Named moves, each a turn or a mirror, and the order they were made in; the first pair answered
move R:
[ 15.9  -3.7  -6.5  -5.0   4.3   8.5   1.6  -8.2  22.2  12.4   9.0   2.2
 -19.3   0.5   5.4  -4.2  16.2  22.0 -34.5  -3.0   9.2  -6.1 -13.1   4.4
  19.0  -0.9  -9.5  -7.2   4.9   1.4  15.8 -13.4   8.4 -10.4  15.8  14.4
 -11.2] |-> [ 13.1  -3.0  -6.8  -8.0   0.3   4.0   6.1  -3.0  18.2   7.0   9.5   3.1
 -16.4   1.2   9.3  -5.5  21.8  24.2 -35.3  -2.2   6.1  -5.1 -11.9   3.1
  13.6   3.5 -13.5  -3.0   9.9   7.3  16.4 -14.7   8.9 -15.7   9.1  13.3
 -12.0]
[ -4.9  19.6  28.2 -10.2   3.4 -17.8  20.4  -1.7 -34.3  15.1  21.6  -7.9
  29.3  10.4   1.7 -20.5  27.8 -38.1 -14.1   0.1 -19.5  28.8  -4.5  -2.7
 -14.1 -25.4  -5.0  -5.6  -5.8  20.7 -32.8  50.1 -13.8 -30.2 -19.3 -40.1
 -10.5] |-> [  7.3   4.9  25.2  -5.8  24.6  10.8  -9.4 -15.8 -29.4  25.9  22.7 -12.6
  18.9   4.0 -20.0 -17.9   0.5 -45.9  -5.2  -0.9  -6.3  19.2 -14.8   7.0
  15.4 -52.1   6.7 -29.6 -19.4  -4.0 -29.3  58.2  -6.8   9.7 -14.3 -29.1
  -6.0]
[  3.8  -5.0   3.8   7.0   7.9  25.9 -12.2 -17.1  -1.5   5.6  -3.6  -2.7
   5.0  -7.6   2.3  -6.0 -11.9 -11.2   1.0   0.4   1.4  -7.2 -13.8   1.3
  32.0 -30.2  13.2 -20.5  -3.9 -11.6   1.4  13.6  -6.0   9.5  -9.3  -2.7
   3.2] |-> [ -8.9   7.3   6.2   1.8 -13.4  -7.3  17.8  -0.7  -8.0  -5.9  -5.0   1.7
  16.1   2.7  28.2 -11.2  18.6  -2.4  -8.5   3.8 -13.0   4.1  -1.5 -11.7
  -0.3  -2.0  -1.4   5.3   7.8  14.0  -5.2   3.3 -13.3 -32.2 -17.8 -17.3
   1.7]
move K:
[ -3.9 -17.9  14.0  -2.0   3.9 -13.1   6.2 -10.4  28.7 -15.3 -13.3  -9.3
  -3.6   2.8  12.9  16.3   3.3  14.6 -16.6  -2.9  19.2  16.5 -14.0   3.0
  -0.9  24.8   4.9 -10.3  10.2 -14.6 -14.7  -6.3 -12.6  14.3  11.4  13.6
   2.4] |-> [  5.4 -17.1   2.8  -4.7   3.7  -9.5  11.3 -11.9  31.5  -9.3  -9.3 -13.2
   0.3  -6.0   7.7  18.3   4.7   9.1  -9.2  -7.4  19.3  12.2 -17.1   7.2
 -12.9  18.3  -0.6  -6.6   6.5 -13.1 -17.2 -10.3  -6.0  26.0  18.0   7.9
  11.1]
[ -1.4   6.7   3.7   1.5 -20.0 -18.5  18.1   0.6   3.6  -1.6   9.9  11.5
  12.8 -13.5   3.1  -6.4  -6.6  12.3   0.0   4.1   6.1 -17.6  -7.4 -17.5
 -15.3  17.0 -15.9   3.5   8.3   5.5 -16.8  -3.8  21.0   1.0 -12.5  -8.0
   1.6] |-> [  0.5   7.8   2.5   3.9 -19.4 -10.6  19.6  -5.0  -5.0  -3.3  13.3   8.4
  16.6 -12.0  10.2 -10.4  -2.4   4.4  -1.4   3.1   9.0 -15.8  -8.9 -18.2
 -11.5  16.9 -13.5   1.0   5.2   4.3 -17.9  -1.4  15.5  -5.1 -19.6 -13.3
   3.0]
[ 10.1  -3.1  -7.1  -4.0   6.9   1.2   8.8  10.2  10.7  -4.9   5.6 -11.8
 -10.4  17.7 -18.7 -13.9  -9.8  15.6 -12.8   3.6  -9.8   6.1  14.3  12.0
 -16.5  19.9   9.4   4.4  -4.6   1.4   2.9 -12.4  -6.2  -9.1  10.4  16.5
 -16.5] |-> [ 22.2  -2.3 -11.3  -4.5   2.3   2.6  13.0   8.8   9.9  -1.9   8.6 -14.7
  -6.2   5.7 -24.1  -6.0  -8.7   9.6 -10.4  -3.8  -8.1  -0.9   8.8  10.9
 -27.6  10.7   0.0   7.2 -12.5   1.0  -4.9 -13.4   0.0   4.1  13.3   6.8
  -0.8]
[  7.4  -4.8  22.0  -4.9  -0.1   6.6  -1.2   5.2  -4.1  21.6  19.0  26.2
   0.1 -23.5 -11.9  -9.7 -34.4   1.6   8.3 -12.3  11.4  -6.1 -10.2  22.2
  -5.8 -20.7  -7.4 -42.5 -50.7 -11.2  -5.9   8.7  35.6  26.5  11.2   1.2
   6.7] |-> [  1.7  -2.3  23.3  -2.3  -1.5  11.0  -4.0  -1.9 -17.4  15.1  19.1  23.7
   3.7 -18.6   2.4 -17.7 -31.7  -4.3   7.6  -7.8  11.6  -5.4 -14.0  19.8
   4.1 -31.8   4.9 -47.9 -53.7  -7.1 -11.8  21.7  23.2  13.1  -8.2  -7.5
   5.5]
move B:
[-11.1   3.1   2.7   4.9  -5.2   6.5  -0.3   8.6  -8.5 -10.3  -3.1  -6.5
   5.7  -1.8   5.5  -3.2  -3.6  -5.3  -5.9  -2.9   8.6   0.2   3.4  -2.9
   7.5  -4.6  22.8 -13.3   6.0   5.5  -8.9  -2.3  -5.8 -13.9 -17.4  -3.1
   4.5] |-> [  3.4   1.7  -6.4   1.4  -8.1   9.1   0.3   7.6  -2.7  -2.2   0.4  -9.9
   6.2  -9.2  -3.3   2.2 -10.5 -11.3   2.4  -6.9   9.4  -8.6  -2.1   2.6
  -0.4 -12.2  13.6 -10.4  -2.3   2.3 -12.5 -10.2   8.8   3.4 -10.2  -8.6
  15.0]
[ 8.7  8.6  6.2  6.5  8.4 12.4 -1.1  3.2 -7.3  7.7  0.1  0.1 13.5 -1.5
  7.4 11.4  1.9 -6.3 -1.6  5.1 -9.8  1.1 -0.2  3.4  0.4 -6.3  2.8 -5.0
  1.6  5.0 -3.3  3.2 -2.0 -9.7 -3.4 -7.3 -3.5] |-> [  8.2   4.9   4.3   6.1   7.1   9.5  -2.1   2.5  -8.8   7.3  -2.5   0.5
  12.8  -0.4   7.6  11.2   1.8  -7.0  -1.9   4.5  -9.1  -1.5  -0.4   3.2
   1.7 -10.2   0.1  -3.4  -1.5   3.9  -3.0   4.3   6.5  -8.9  -3.1  -7.6
  -0.6]
[ 10.0  -6.1 -18.0   9.0  26.0  13.5  -4.0  -4.2 -11.4   2.1   5.3   7.1
   1.3  13.4  12.3 -19.1  12.9   0.4  -5.8   0.6  27.2  22.8  -5.7  16.1
   9.2   3.5  38.2  -4.7 -11.2   4.8 -20.5   2.1 -12.6 -22.2 -17.4  -8.6
  -3.8] |-> [ 25.9 -10.6 -30.0   7.7  21.9  19.7  -0.6  -8.5  -5.5  15.6   9.6   4.8
   3.6   1.1   1.4 -13.5   7.0  -7.9   2.4  -6.1  29.1   8.9  -9.7  18.2
  -1.8  -8.1  27.3  -6.4 -21.6   3.1 -25.0  -4.7   4.0  -1.1  -9.7 -18.0
  12.3]
move T:
[ 13.3   3.5 -13.1  11.7  -3.1   5.8  13.4  -4.2   4.9   8.8   1.4  -1.8
  13.9   6.6  10.1   9.8  -4.1  -6.1   4.3   1.8  -4.9 -10.5 -10.2   1.0
  -9.2  -4.6 -12.7  -2.5  -4.0   3.2 -10.4  -6.8  -2.7   4.2   0.2 -15.9
  13.5] |-> [ 11.7  -0.6  -8.2   8.2   2.5   4.6   0.0   1.8  16.4  10.3   2.2   1.9
   1.3  12.2  -3.9  12.5 -14.1   2.5   2.0   4.0  -0.2  -9.8  -6.8   9.4
  -1.1   0.6 -11.2  -5.9  -2.7 -10.0   0.6  -9.3   0.5  14.3  14.0   3.6
   2.4]
[  6.5   4.9   6.6   5.6  -5.7   7.8   0.6 -12.5 -18.8  -8.6   0.9  -8.0
  -8.5  26.1  13.1 -13.3   4.6  -3.9  -3.7  -7.2  -2.9  17.7 -11.5   5.3
  31.3 -19.7  24.0  -3.1  -4.2  21.3 -21.4  11.5 -16.4 -39.4 -37.0   4.5
  -2.2] |-> [  5.4  -1.5  13.5   4.8  11.0   6.3 -12.2 -12.4   0.5  -1.7  -1.9  -5.9
 -22.3  31.6 -13.7  -4.7 -15.4  16.6  -7.2  -5.0   4.1  22.1  -4.3  15.1
  42.9  -8.2  26.8 -11.0   3.1   4.4   0.7   6.5 -10.2 -17.5 -18.5  33.3
 -24.3]
[ -6.2   2.4  16.9 -19.0  -9.8 -19.0   5.9  21.9   7.1 -16.9 -12.2   3.5
   1.7   5.7   6.4   3.4   0.7   2.2 -14.0   0.8   1.8  14.9  19.4  -0.1
   2.3  28.4   2.9  16.3  15.9  13.4   5.4  -2.8   7.4 -16.3   8.2  18.9
  -8.5] |-> [ -4.9   5.8  13.6 -17.8 -15.2 -18.9  10.6  22.5  -1.3 -19.7 -13.6   2.4
   8.5   5.6  16.8   0.9   7.1  -1.8 -14.4   0.7  -1.2  16.0  17.5  -3.6
  -6.1  22.3   1.8  19.8  15.5  20.3   0.7  -1.3   4.0 -21.3   2.2   6.0
  -3.0]
[  5.9  30.6   1.5 -13.3  -6.8 -24.2  31.7  16.7  26.3   7.2   5.4  -3.0
   2.3  -6.8   7.4   8.9  -7.2   3.8  -3.2  -1.2 -16.3  -8.5  21.5  -7.4
 -39.7  23.1 -29.4  14.8  -0.5  -1.4  -2.1 -18.5  25.5  14.9  33.8   0.5
  16.1] |-> [  6.4  29.5  -0.5 -12.4  -8.6 -22.0  32.9  16.3  21.5   6.0   4.6  -3.8
   2.2  -8.2  11.5   7.3  -4.9   1.4  -3.6  -1.8 -17.1  -7.6  21.9  -9.1
 -40.3  20.1 -30.5  15.6  -1.9   2.4  -3.4 -20.0  23.9  13.5  33.4  -2.7
  19.3]
move H:
[  8.6   0.5 -10.9  -5.5 -11.0 -22.1  26.9  -1.1   2.0   2.1   8.5  -3.4
  -6.7  -1.8 -12.7   7.7   1.8  -3.6  -2.9 -10.2  -4.4  -5.4  -3.7  -5.1
 -41.3  12.6 -28.0  37.5  -2.2 -10.2  -8.3 -15.0  22.5  10.0  11.5  -3.6
   9.8] |-> [-27.7   2.5  13.5   7.3   2.6 -19.2   9.3  -1.1 -15.3 -21.4   2.3   4.2
 -11.1  17.6  12.1 -10.8   8.4   8.7 -21.0   3.8  -1.4  16.3   3.1  -7.0
   0.3  21.7   5.4  19.6  13.9 -13.0   7.0   6.2 -18.8 -33.0 -12.6  14.1
 -18.5]
[  1.5 -27.0  -7.0   3.5  26.1  20.1 -13.4  -5.8   1.9   1.3  -7.9  -1.7
  16.8 -17.3 -25.3  18.9 -28.5 -20.2  15.2  -0.2  -0.8   1.2 -14.1  -1.6
  23.9 -31.0   4.0 -22.2 -26.0 -14.0  -2.6   9.1  23.1  13.2  21.8   9.0
  -6.9] |-> [  1.8 -10.4  -9.2 -11.5   3.4 -21.7  22.1  19.5  12.9   0.3  -5.8   4.8
  22.5 -14.2 -22.8  28.1  -0.5  -5.3  13.0  -2.5 -16.8   3.2  -1.1  -9.2
 -27.6   8.2 -30.7  17.3 -11.4   7.2  -3.1 -16.9  33.9  -8.0  33.0  -2.6
  -1.9]
[ 33.9  12.3 -44.6 -27.6  -3.2  25.5  -5.7   8.7  19.1  -1.0   1.6   7.2
  -1.6  -4.5 -11.6  14.8  10.1 -24.4  33.8  -2.3 -18.1 -25.5 -15.5   1.9
 -35.0 -20.5 -24.9  10.2 -36.5  -1.2   4.0  15.3  18.8  26.0 -11.5  -9.2
  23.1] |-> [ -5.8  31.2 -23.3 -27.3  -9.9 -16.3  14.8  34.1  12.5 -28.7  -4.3  20.4
  -7.0  18.2  21.0   0.0  43.1  -1.8  10.4  11.3 -26.8   3.6   4.0  -7.6
 -38.7  24.7 -16.7  32.6  -9.1  15.4  11.1  11.1 -11.6 -35.4 -22.5   2.7
  -8.5]
Now pairs of rows:
Between the rows of a pair lie two moves.
[  0.6   3.4  -2.4  -5.1  -1.9 -11.9   7.2   9.9  -6.9  -3.1   4.3  11.6
   8.5  -1.0   7.4   5.4  14.1   4.0   0.4  -1.4  -8.4   2.9  -1.2  -4.0
  -0.5   4.3  -7.5   4.6  -1.3  20.2   0.0  -8.3  -5.6 -12.6 -13.9 -11.8
   4.2] |-> [ -7.9   1.4   7.0  -6.3   6.8  -4.5  -8.9  13.1  -4.2  -2.6   2.5  10.0
  -1.0   4.2  -3.8   1.8   1.8  12.4  -3.2   5.0   1.5   4.1   2.1   1.5
  21.8   8.0   8.5  -8.7   4.7   8.0  11.0  -3.8 -12.5 -11.1 -10.3   3.6
 -11.2]	H then K
[-13.8  -9.8   1.0  -7.4  13.4   4.9  -5.4  -5.3  -6.7 -29.2  14.6 -11.0
 -12.6  11.3  -6.0  -9.4  -5.7  -4.9 -11.1   3.8  -1.6   5.3  37.4 -14.5
  42.3  -3.4  20.8 -31.5  11.7 -10.5  27.5   7.0 -10.0  36.4  -4.9  29.1
   2.5] |-> [-22.6  -5.1   5.5 -11.8   8.4 -14.1   5.8   6.1  -7.4 -34.9  15.7  -7.9
 -13.9  19.0   2.1 -10.3   5.0   5.3 -15.9   4.8  -6.4  12.6  44.1 -19.6
  31.1  15.1  17.0 -17.3  21.6   1.3  30.8  -1.3 -14.1  19.1  -5.8  31.2
  -3.6]	H then B
[ -6.3   5.8  14.5  12.4 -16.4  21.7   4.7  -8.6  -3.3  -3.0   3.2  -8.0
   0.5  -9.6   9.7  10.1  -2.1 -16.4   6.8  -3.7  -8.2 -15.8 -22.0 -18.9
  -3.0 -15.7  -1.7 -10.3 -11.0  10.8 -21.2   6.8  -6.9  -1.0  -7.0 -15.9
  11.9] |-> [ -5.6  -2.6  16.9  11.2  -1.7  26.7  -9.7  -9.1  17.6   6.7   1.7  -4.6
 -14.8  -9.6 -14.9  19.1 -19.3  -3.1   8.5  -3.8   0.1 -17.3 -13.7  -6.9
   8.9 -10.6   2.7 -18.9  -8.9  -6.6  -6.7   2.8   3.6  19.9  10.9   4.3
   0.1]	T then K
[  3.5   3.9   5.4   6.5  -2.7  20.3  -6.9 -10.2 -14.3   0.3 -14.1   5.8
  -0.4   4.3   8.3 -12.1   0.6   0.2  -5.5 -10.2  12.9   0.4 -13.5 -11.0
  27.1   6.8  13.6  -2.9  -8.8   4.7  -1.0   9.2 -14.4  -6.7  -5.3  -5.5
 -17.7] |-> [  8.9  11.1  -1.3  -5.7 -16.2  -3.3  17.9   0.3  -3.4   4.7 -12.9   8.3
   3.3  -2.3   7.8   0.9   9.3   7.5  -3.2 -12.7   3.7  -0.6  -6.7 -15.5
 -10.9  19.5 -11.5  20.9  -4.3  17.0  -4.1  -8.2   2.8 -10.8   6.0 -16.3
  -7.9]	H then H
[-20.4  -0.9   2.5  -5.5  -8.9 -24.6  18.9   8.1   0.1  -4.3  -4.5   4.4
   2.9  10.6   1.0   4.1  11.9  11.6  -9.2   7.9  -4.1   3.5  19.7  -7.7
 -11.4  18.1   3.1  17.0  15.0   9.6   1.7   0.5 -12.5 -24.7   0.7   0.6
 -15.1] |-> [-11.9 -14.4   4.0   5.1  12.0  12.8 -11.7 -14.3  -4.6   0.5  -4.7   0.0
  -2.8   6.5 -12.0  -3.7 -14.2   1.4  -2.8   9.9  10.9  -1.0   9.0   1.1
  27.7 -11.1  26.6 -15.5   2.1 -18.1   8.5  14.4 -15.6   2.5  -3.0  13.4
 -14.6]	T then H
